Each row has a name. Each question is about the rows just above it.

[ 99 121 110 114 194 195 123 113 122 122 114 113 195 113 196 113 123 113
 124 113 193 113 119 113 111 122 122 121 113 192 102 123 195 113 113 123
 123 113]  zepob
[112 174 120 177 100  99 173 177 171 174 177 122  99 121 100 121 170 122
 171 121 100 122 174 122 178 172 172 174 121 102 113 172  99 121 122 174
 170 122]  biba
[127 126  99 128 108 108 126 129 126 126 128  93 108  93 108  92 125  92
 125  93 109  93 127  92 129 126 126 126  93 110 121 126 108  92  93 126
 125  93]  riviv
[157 118 132 123  86  87 117 123 116 119 123 124  84 124  86 123 117 124
 117 125  86 123 119 123 125 116 118 118 124  86 154 117  85 123 123 117
 117 123]  Ditog
[ 83 133  75 131 139 137 132 130 132 132 130  76 137  76 136  76 132  75
 132  75 137  76 132  77 129 132 131 132  77 139  80 131 139  76  77 132
 132  77]  Delu
[164 136 164 141  80  79 135 142 135 136 141 163  79 163  79 163 135 163
 134 163  80 163 137 163 145 135 134 135 163  83 164 136  79 163 162 135
 135 163]  fizep
[155  74 142  73 148 148  75  71  76  75  73 138 148 138 148 136  77 138
  77 139 148 137  74 137  71  76  76  75 138 146 153  75 149 137 137  76
  77 137]  Fumot
[157 118 132 123  86  87 117 123 116 119 123 124  84 124  86 123 117 124
 117 125  86 123 119 123 148 156 157 156  85 156  72 157 154  82  83 156
 156  84]  zitiv
[ 79 136  74 134 141 141 136 133 137 137 134  75 142  74 141  74 136  75
 137  74 141  75 135  75 133 136 137 137  75 141  75 135 140  75  75 135
 136  75]  nofav
Does one of the named rows hold [163 141] side by side, in this order?  no
Is [124 117 125  85 123] printed in one of the named rows, side by side and in this order?  no
Among the named rows, does one hold [177 120 174] next to each other, in this order?  no
Does one of the named rows hold [135 163] side by side, in this order?  yes
Does one of the named rows hold [135 142 135 136] side by side, in this order?  yes

[140  62 136 139] = mam
[121 157  78  79] = kera
[140  62 136 177] = daro
[137 149 142 142] = fivup
[140  62 136 136] = mez
Is [121 157] printed in one of the named rows, side by side and in this order?  yes
Among the named rows, does one hold [177 136] next to each other, in this order?  no
Does one of the named rows hold [142 141] side by side, in this order?  no

[170 211 102 124 113 135 106 211]  Nuluf
[157 199 106 110 118 147 119 199]  subu
[175 198 101 125 114 129  96 198]  burer
[169 186 106  98 133 136  90 186]  defo
[177 207 103  97 137 132  81 207]  resa
[169 186 106  98 133 127  92 193]  Pite
[150 149 112  95 127 150 114 149]  Dor
Among the named rows, does one hold [125 114 128] next to each other, in this order?  no
Among the named rows, does one hold [169 186 106] next to each other, in this order?  yes
Among the named rows, does one hold [137  90] next to each other, in this order?  no
Is [212 102 124] printed in one of the named rows, side by side and in this order?  no
Among the named rows, does one hold [ 98 133] next to each other, in this order?  yes
Is [113 124] printed in one of the named rows, side by side and in this order?  no
Does one of the named rows hold [127  92 193] side by side, in this order?  yes

[132 183 124 132 163 116 141 109 143 128 137 118 144 128 139 145 106 103
 135 129 179  93] -> gogu
[170 138 135 130 133 124 147 123 137 129 132 106  83 105 160 152  90 141
 139 131 147 164] -> Pevo
[132  95  90 138 155 134 150 104 126 124 134 139 130 129  91 144 120 125
 116 118  95 155] -> leta
[107 139 181 170 146 117  91 162 132 150 153 129  82 119 130 119 153 110
 155 149 141 181] -> Sinep
[132 107 117 129 125 115 161 105 103 102 114 143 158 166 105 131  97 152
 133 117 127 128] -> Ligi
[134 119 156 142 121 138  77 153 178 152 128 122 112 178 125 129 155 103
 120  79 110 148] -> Nid
[125 137 167 151 120  90 125 142 182 104 152 117 149 129 161 117 147 103
 132 139 161  88] -> somip
[132 107 123 115 151 129 126 166 126 133 125 106 102 113 123 156 110 124
 117 122 101 123] -> kob
[139 133 101 161 117 136  93 153 161 129 139 176 158 147 140 129 144 107
  86 114 130 102] -> Venog
[ 87 147 185 134 133 118  93 172 170 122 127 135 112 102 171  77 190 117
 135 159 111 140] -> fab
[146 132 134 115 178 158 174 131 108 129 132 139 152 168 137 144  97 122
 178 155 134  85] -> Ton
[142 141  57 112 159 160 153 121  88 144 107 136 152 168  93 135 150 179
 126 125 116  94] -> Gesel
Does one of the named rows hold [152 117 149 129] side by side, in this order?  yes
Does one of the named rows hold [127 117] side by side, in this order?  no
Does one of the named rows hold [141 109 143 128] side by side, in this order?  yes
Is [141 109 143] printed in one of the named rows, side by side and in this order?  yes

[134 132 131 129 129 129 130 128 128 128 128 128 128 127 128 128 128 128
 128 128 128 128 128 130 129 129 129 130 131 131 133 134 140 145 136 155
 142 154 174 166 180 172 180 178 161 162 184 180 188 186 153 148 155 140
 137 142 140 136] : Dalem
[128 128 129 129 129 130 133 130 131 137 136 145 145 149 156 160 159 165
 156 159 173 185 187 202 165 156 191 168 165 149 146 145 148 145 133 136
 131 130 131 129 129 128 129 128 128 129 128 128 128 127 128 128 128 128
 128 128 129 128] : nuvan
[185 174 181 153 153 151 157 140 135 137 132 134 131 130 129 129 129 128
 128 128 128 128 128 128 128 128 129 128 128 128 129 128 130 128 128 129
 129 130 130 131 132 133 135 137 135 139 150 153 168 175 155 157 178 159
 156 184 198 182] : Talim
[128 128 128 128 129 129 128 127 129 129 128 128 128 129 129 128 128 128
 129 129 130 131 133 137 134 136 151 149 158 150 156 165 189 196 157 203
 159 178 199 175 184 165 167 157 144 141 147 143 142 139 132 130 131 129
 128 128 129 128] : voli
[128 129 130 129 130 131 134 132 132 140 137 147 148 154 158 163 162 167
 157 160 174 184 185 199 163 154 186 166 162 147 143 142 143 141 131 133
 130 129 130 129 128 129 129 128 128 128 128 128 129 128 128 128 128 128
 128 128 129 129] : Pur
[190 182 200 164 170 171 189 155 147 158 142 149 141 138 137 133 132 131
 129 128 129 129 129 129 128 128 128 128 128 128 128 129 129 127 127 128
 128 128 128 128 129 129 129 131 130 130 135 137 142 148 140 142 157 147
 147 172 189 181] : Gumot
[166 164 182 159 169 176 205 169 159 184 161 179 164 161 157 153 144 142
 135 133 133 134 132 132 129 129 128 129 127 128 128 127 130 128 128 128
 128 128 129 128 128 129 128 128 128 128 129 130 130 133 131 132 136 133
 134 145 155 155] : Luv
[131 132 135 133 136 140 153 144 143 163 153 175 171 177 182 181 173 174
 158 158 165 169 164 167 145 139 150 141 137 133 132 131 131 130 128 129
 129 127 127 128 128 129 127 129 128 128 127 128 128 127 128 128 128 128
 128 128 128 130] : sina
[127 128 127 129 128 129 129 129 128 128 128 128 128 128 129 128 130 129
 129 129 131 132 134 139 136 136 154 152 159 152 158 168 190 199 158 204
 160 176 196 173 180 163 163 154 142 139 144 140 140 136 130 130 130 129
 129 128 130 128] : Mit
[129 128 129 128 128 128 128 128 128 128 128 128 128 128 128 127 128 128
 129 128 129 129 130 130 131 131 139 138 142 140 144 151 169 178 151 192
 157 175 200 180 194 176 179 170 152 150 161 154 155 150 137 134 135 131
 130 130 129 130] : loga
[147 142 142 133 132 131 131 129 129 129 128 128 128 129 129 128 127 128
 128 128 128 128 128 129 127 128 130 128 128 128 129 128 130 132 132 138
 134 139 150 148 158 155 164 164 155 158 183 184 200 204 164 159 175 151
 146 160 160 150] : Rop
Is [130 128 129 129] printed in one of the named rows, side by side and in this order?  yes
Is [136 136 154 153 159] printed in one of the named rows, side by side and in this order?  no

[125 133 107 128] : kiraz
[104 132 136 134] : zani
[175 118  59 213] : Nodo
[ 84 122 142  90] : ret
Is [118  59] printed in one of the named rows, side by side and in this order?  yes
Does one of the named rows hold [175 118  59 213] side by side, in this order?  yes
Does one of the named rows hold [142 122  84] side by side, in this order?  no
Among the named rows, does one hold [104 133 136] next to each other, in this order?  no

[ 50  50  71  70  73  72  70 206  48 207  49 205  72 205]  nulik
[206 206 185 187 185 184 186  50 209  50 208  52 184  51]  kete
[206 206 185 187 185 184 186 207 209  50 208  52 184  51]  Bem
Is [185 187] printed in one of the named rows, side by side and in this order?  yes
Does one of the named rows hold [206 206] side by side, in this order?  yes
Is [186  50 209  49] printed in one of the named rows, side by side and in this order?  no
Among the named rows, does one hold [206  48 207  49] next to each other, in this order?  yes
Among the named rows, does one hold [ 50 208  52] next to each other, in this order?  yes
Among the named rows, does one hold [187  50] next to each other, in this order?  no

[195 197  64  59 197  58  60 196]  popo
[164 165  94  91 165  91  92 165]  Pokub
[146 146 111 110 146 110 110 146]  nosop
[ 81  80 173 176  80 177 176  80]  detas
[201 203  58  53 203  52  54 202]  govog
[ 55  54 197 202  54 203 202  55]  nov
[ 71  71 182 186  70 186 185  71]  Vaku
Does one of the named rows hold [197  64  59 197  58] side by side, in this order?  yes
Is [ 81  80 173 176] printed in one of the named rows, side by side and in this order?  yes
Does one of the named rows hold [ 54 202 197] side by side, in this order?  no
Among the named rows, does one hold [176  79] next to each other, in this order?  no
Does one of the named rows hold [55 55] side by side, in this order?  no
Is [ 55 197] printed in one of the named rows, side by side and in this order?  no
Is [197 202  53] printed in one of the named rows, side by side and in this order?  no

[ 99 154 179  76 188  87 131 129  90 120 179  71 144  55 104 130 124  66
  59] -> nul
[ 92  93  63 174 147 173  77 128 202 176  67 115  57 120 206 191 170  92
 175] -> dodak
[ 92  93  63 174 147 173  77 128 202 176  67  83 189  80  71  58 186  92
 173] -> lubit
[156 199 122 187 203 159 164 148 103 127 126 110 184  79 132 116 194 104
 113] -> kabil
Is [128  77 173] printed in one of the named rows, side by side and in this order?  no
Among the named rows, does one hold [179 120  90 129 131] next to each other, in this order?  no
Does one of the named rows hold [203 159] side by side, in this order?  yes
Does one of the named rows hold [194 104 113] side by side, in this order?  yes
Among the named rows, does one hold [ 93  62 174 147] next to each other, in this order?  no
Does one of the named rows hold [117 194 104 113] side by side, in this order?  no
Does one of the named rows hold [147 173] side by side, in this order?  yes

[ 87 103 211 103 211]  Fabo
[ 55 204  87 205  87]  Suf
[162 114 147 114 147]  bof
[100  72 137  72 137]  vul
[ 55 204  87 205 161]  mago
[145  69 134  69 135]  sinev
[126 196 130 196 130]  tos
Does one of the named rows hold [ 69 134  69] side by side, in this order?  yes
Among the named rows, does one hold [100  72 137  72 137] next to each other, in this order?  yes
Is [196 130] printed in one of the named rows, side by side and in this order?  yes
Does one of the named rows hold [ 55 204] side by side, in this order?  yes
Is [ 87 103 211 103] printed in one of the named rows, side by side and in this order?  yes

[143 144 153 152 143 153 153 138 139 153 138 143 143 143 153 138 138 138
 125 135 135 135 118 118 118 125]  tib
[143 144 153 152 143 153 153 138 139 153 138 143 143 143 153 138 138 138
 144 138 138 138 153 153 153 144]  Leto
[143 144 153 152 143 153 153 138 139 153 138 143 143 143 153 138 138 138
 125 135 135 135 120 120 120 127]  leb
[127 125 118 118 125 118 118 135  39 118 135 125 126 125 118 135  42 135
 125 135 135 135 118 118 118 125]  Kas
Is [138 138] printed in one of the named rows, side by side and in this order?  yes
Among the named rows, does one hold [125 138] next to each other, in this order?  no
Among the named rows, does one hold [143 143] next to each other, in this order?  yes
Is [143 152 138 138 138] printed in one of the named rows, side by side and in this order?  no
Is [118 118] printed in one of the named rows, side by side and in this order?  yes
Among the named rows, does one hold [138 138] next to each other, in this order?  yes
Does one of the named rows hold [126 126] side by side, in this order?  no

[ 85 100  60  72]  godi
[ 94 133 174  46]  paz
[ 69 178 154 184]  kis
[ 66 169 113 195]  vuv
[ 85 105  64  69]  Maku
[ 75 113  46 111]  miga
[ 94 132 177  44]  giti
[ 92 155 201  74]  voge
[ 86 104  62  70]  las
[ 97 135 176  45]  namu
Among the named rows, does one hold [135 175] next to each other, in this order?  no
Is [176  45] printed in one of the named rows, side by side and in this order?  yes
Is [104  62] printed in one of the named rows, side by side and in this order?  yes
Is [111  46] printed in one of the named rows, side by side and in this order?  no
Does one of the named rows hold [105  63] side by side, in this order?  no
Among the named rows, does one hold [104  62  70] next to each other, in this order?  yes
Does one of the named rows hold [60 71] side by side, in this order?  no

[ 90  88  89 134 209  88 214  89  86 135] -> keta
[129 128 129 144 175 127 178 129 127 104] -> bedu
[ 51  48  49 107 176  49 181  49  46 106] -> led
[129 128 129 144 175 127 178 129 127 144] -> vutif
[106 104 105 140 201 104 206 106 103 140] -> Valo
Among the named rows, does one hold [104 201 140 105 104] next to each other, in this order?  no
Does one of the named rows hold [178 129 127 144] side by side, in this order?  yes
Does one of the named rows hold [129 127] side by side, in this order?  yes
Among the named rows, does one hold [89 88 90] next to each other, in this order?  no
Among the named rows, does one hold [128 129] next to each other, in this order?  yes

[159 194 159 108] -> kor
[159 193 159 107] -> sefo
[159 194 159 105] -> ras
[171 121 171 171] -> Sug
[ 96  65  96 149] -> Gimi
[ 90 136  90  96] -> Fibe
Is [ 91 136  90  96] printed in one of the named rows, side by side and in this order?  no
Is [194 159 108] printed in one of the named rows, side by side and in this order?  yes
Among the named rows, does one hold [159 193 159 105] next to each other, in this order?  no
Does one of the named rows hold [159 193 159 107] side by side, in this order?  yes
Does one of the named rows hold [193 159 107] side by side, in this order?  yes
Among the named rows, does one hold [ 90 136  90] next to each other, in this order?  yes
Among the named rows, does one hold [159 194] next to each other, in this order?  yes

[196 131 132 106 100 116 142 136 152 128 122 137  90 148 131 173 138 128
  98 152 100 142 107 133 155 132 122 108 121  60 123 113 103 123 152 116
 126 132] -> Pazop
[115  99 163 133 159 120 119 131 149 138 130 123 135 119 139 125 127 127
 106 110 171 125 154 121 143 122 120 127 111 137 134 139 109 125 202 124
 145 125] -> dib
[163 118 138 163 121 140 125 142 126 117 122 129 125 134 160 121 123 122
 112 118  93 153 122 109 151 135 132 114 119 114 124 120 129 132 108 134
 114 129] -> tupug
[107 126 123 143 132 130 122 129 134 148 124 120 123 126 130 148 127 120
 136 132  99 141 140 117 120 128 119 121 122 107 128 131 132 120  88 133
 148 118] -> Rela
[136 122 119 136 118 185 118 133 137 141 129 129 127 109 106 142 124 137
 133 113 173 127 113 104 162 118 117 133 133 158 140 127 132 111 120 128
 100 110] -> Zagul
[144 128 123 140 131 122 136 151 132 135 124 116 111 116 135  86 131 126
 126 119 169 128 121 145 126 124 117 100 128  60 127 125 116 116 214 140
 107 121] -> Fosub
Is [127 113 104 162 118] printed in one of the named rows, side by side and in this order?  yes
Among the named rows, does one hold [134 139 109 124] next to each other, in this order?  no

[113 115 105  77  54 111 115  77 106  73 104 115 107  77  51 111 101  95
  99  94  84  88 100 107  85 101 117  83  45  67 109  99]  Dadel
[113 118 110  82  64 115 117  83 105  83 105 114 110  80  61 113 105  97
 103  98  88  92 104 106  92 104 117  90  58  73 110 101]  nor
[109 118 107  81  61 113 115  83 106  80 107 114 110  83  56 114 101  97
 103  99  88  89 104 111  91 104 117  87  54  69 113 101]  voro
[112 119 109  80  62 111 114  84 105  81 107 117 110  82  58 112 105  98
 102 100  91  91 101 110  92 103 119  89  55  73 111 102]  pabug
[141 140 151 171 190 143 143 170 151 172 148 143 146 170 191 142 148 159
 153 158 166 167 150 150 165 150 136 166 196 179 145 152]  fak
[114 119 107  81  61 113 115  79 104  82 108 116 109  82  57 114 103  99
 101  97  86  90 104 109  89 105 119  88  50  71 111 100]  gov
[113 115 151  77  54 111 115  77 106  73 104 142 107  77  51 111 101  95
  99  94  84  88 100 107  85 101 117  83  45  67 109  99]  sis
Among the named rows, does one hold [ 93 104 106] next to each other, in this order?  no
Does one of the named rows hold [ 83  45  67 109  99] side by side, in this order?  yes
Does one of the named rows hold [117  90] side by side, in this order?  yes
Among the named rows, does one hold [ 54 111 115  77] next to each other, in this order?  yes
Does one of the named rows hold [83 44] side by side, in this order?  no

